In the data rows, 128 means zero.
Here are some numbered points:
157 124 136 136 150 121 120 119 122 125 121 157 170 150 127 125 0
147 119 151 169 117 68 149 122 129 130 127 89 171 194 133 139 1
139 136 143 133 140 105 125 120 133 132 130 138 165 154 131 132 2
188 88 84 109 151 217 113 140 98 112 100 223 152 93 120 115 3
133 87 66 117 92 218 136 167 102 118 107 126 51 52 118 117 4
157 113 139 168 118 83 147 123 125 129 119 97 165 185 135 138 5
126 127 137 148 113 92 144 127 132 129 132 88 130 159 130 133 6
80 178 155 80 148 141 101 105 167 141 167 172 134 98 123 123 7
126 102 94 131 87 166 143 150 119 122 122 96 79 98 123 126 8
133 105 93 114 135 181 114 154 89 119 94 138 64 65 128 115 9
137 105 127 169 84 85 165 134 126 126 128 54 130 174 129 143 10
105 125 120 134 105 111 141 141 120 132 126 66 75 112 130 130 11
174 112 111 104 181 193 95 131 111 118 107 241 172 104 127 113 12
88 154 155 130 138 73 120 124 129 134 131 79 91 126 137 130 13
115 133 129 127 127 129 123 129 129 129 129 116 111 117 127 129 14
95 162 154 115 139 97 118 114 152 136 147 123 131 131 128 127 15
100 174 152 77 173 146 93 104 161 138 154 201 155 110 126 120 16
129 113 135 165 100 72 154 132 124 128 124 55 125 172 133 140 17
116 116 111 142 91 125 149 143 119 125 122 72 83 123 127 132 18
156 90 87 129 125 182 125 156 90 115 97 145 92 87 127 120 19
122 163 154 105 166 117 105 98 156 138 149 185 182 142 127 126 20
126 130 139 148 108 93 146 121 138 132 141 94 141 161 132 137 21
118 157 135 91 150 158 107 114 148 131 149 194 155 107 120 122 22
76 147 129 109 119 120 120 133 126 133 131 83 53 82 133 126 23
115 130 135 146 103 95 146 130 134 131 136 80 116 151 128 132 24
109 152 169 160 122 38 143 111 142 136 142 59 142 189 136 141 25
159 124 141 133 160 113 120 117 125 127 123 167 185 158 130 124 26
121 116 113 150 65 131 168 137 143 133 145 71 110 142 124 140 27
200 83 94 114 168 206 102 138 91 112 89 245 179 107 125 115 28
122 127 150 165 106 59 155 124 134 134 131 55 134 182 132 141 29
132 135 114 94 151 180 104 124 129 126 132 198 139 95 125 116 30
145 96 99 138 108 159 140 147 105 122 112 114 103 114 125 127 31
135 110 107 132 112 153 134 142 117 125 117 121 105 115 124 126 32
97 169 150 93 146 132 109 110 161 141 161 162 143 116 127 123 33
106 136 149 163 106 53 152 127 132 134 130 41 112 166 134 141 34
152 117 105 113 127 185 126 130 132 123 129 185 156 112 118 120 35
141 153 153 114 163 124 108 101 152 131 149 195 202 157 124 130 36
112 132 143 139 132 90 128 127 118 129 118 86 100 129 134 129 37
92 156 151 122 131 93 125 122 136 136 139 93 96 125 132 128 38
119 166 154 101 158 127 112 99 164 136 161 190 193 146 120 125 39
120 112 109 118 116 159 128 144 110 126 111 119 81 85 128 123 40
115 106 109 153 72 118 161 146 122 125 125 47 72 123 131 135 41
179 95 85 111 145 215 111 144 99 119 102 215 143 91 121 117 42
102 156 138 99 144 145 113 115 149 135 147 160 127 104 126 119 43
111 121 121 142 102 112 142 142 120 126 121 71 80 116 130 132 44
127 105 123 169 84 92 162 141 114 127 122 44 101 151 130 139 45
182 84 92 129 149 183 117 148 82 110 81 177 125 100 128 117 46
115 127 134 138 119 101 133 137 119 129 123 81 99 132 132 133 47
107 129 132 141 120 96 132 141 107 129 113 62 68 116 137 125 48
134 121 96 96 122 208 115 138 132 125 132 184 115 76 114 120 49
124 115 126 156 102 98 151 136 117 126 119 64 102 144 130 134 50
138 85 73 125 112 196 125 164 82 114 89 126 52 60 127 120 51
112 144 136 122 120 128 131 121 146 132 149 128 135 128 126 128 52
164 89 105 153 117 140 139 147 98 119 100 117 126 134 127 129 53
Which point above is nearest to each new point, looking only along the 4 directions in which the numbered points spread most? Its number follows each.
124 138 130 119 129 131 127 124 144 130 141 143 148 132 128 127 52
147 93 95 129 124 172 125 152 92 117 95 137 89 89 123 121 19
114 148 136 113 127 130 123 118 149 133 150 145 140 128 124 128 52
138 108 126 169 85 90 162 135 135 126 129 60 129 174 131 139 10
77 161 145 111 106 112 136 121 157 139 162 86 90 116 124 132 38
180 76 87 136 140 178 119 152 78 112 80 163 120 103 131 118 46
92 137 130 120 128 114 123 135 117 132 122 87 62 97 134 127 23
110 146 130 101 130 153 122 121 153 134 149 156 132 111 125 125 43
132 141 120 93 146 183 111 124 139 129 138 202 147 98 121 120 30
110 137 140 133 136 98 125 128 125 134 124 96 104 128 135 130 37
133 114 128 162 85 98 162 130 141 126 139 69 127 164 127 140 10
83 167 169 137 115 59 140 110 166 143 162 76 136 165 132 139 25
140 103 118 162 94 109 152 143 112 124 111 69 106 145 130 133 50
182 79 77 123 135 203 115 152 82 112 85 180 113 83 125 114 46
161 77 84 149 88 173 156 160 101 117 102 104 104 118 122 130 31
118 143 131 114 128 141 123 119 144 132 146 147 140 122 125 129 52
90 162 151 115 143 100 113 115 138 137 137 106 102 114 133 126 38
160 96 105 150 117 146 139 139 110 123 106 128 140 139 123 129 53
151 100 121 179 86 96 167 139 123 122 124 67 141 178 129 141 10
115 127 131 141 101 102 146 131 135 131 135 82 116 145 128 135 24
132 104 110 147 82 135 157 143 128 128 132 89 120 139 122 138 27
171 88 100 138 136 169 129 143 97 116 97 162 141 124 126 122 46
176 80 98 158 118 144 145 147 93 115 99 120 135 140 127 130 53
164 82 90 130 128 185 123 155 83 116 89 151 100 87 131 118 19
89 156 150 116 139 94 118 120 133 139 135 100 96 119 132 124 38
141 133 118 96 154 177 105 123 134 126 131 205 151 99 122 115 30
118 129 129 127 132 117 125 131 120 126 119 111 104 119 134 133 14
125 138 148 143 114 90 143 117 149 131 148 110 159 170 129 140 21
121 166 162 106 168 109 109 105 153 136 150 181 186 148 130 129 20
94 169 152 97 159 123 108 110 152 135 150 161 135 114 131 124 33
121 148 132 97 142 158 114 116 151 130 150 182 148 112 122 124 22
99 173 149 92 152 133 108 101 160 139 160 174 150 119 123 123 33
118 140 147 142 111 92 140 120 144 132 143 97 141 158 131 139 21
192 78 88 133 153 190 110 148 73 111 73 182 130 104 128 114 46
148 119 137 144 136 104 133 121 123 126 121 127 157 162 132 131 2
170 66 89 174 87 135 162 162 83 112 85 71 98 137 128 131 53
177 73 91 158 115 154 143 156 85 110 84 114 116 125 135 126 53
153 88 92 146 114 158 136 153 89 116 93 110 90 105 127 124 31
150 96 98 145 110 158 140 147 103 119 109 118 108 116 126 125 31
136 104 119 157 99 104 150 141 114 125 117 69 102 142 131 135 50
76 158 138 112 125 110 116 126 138 135 142 84 67 93 135 127 23
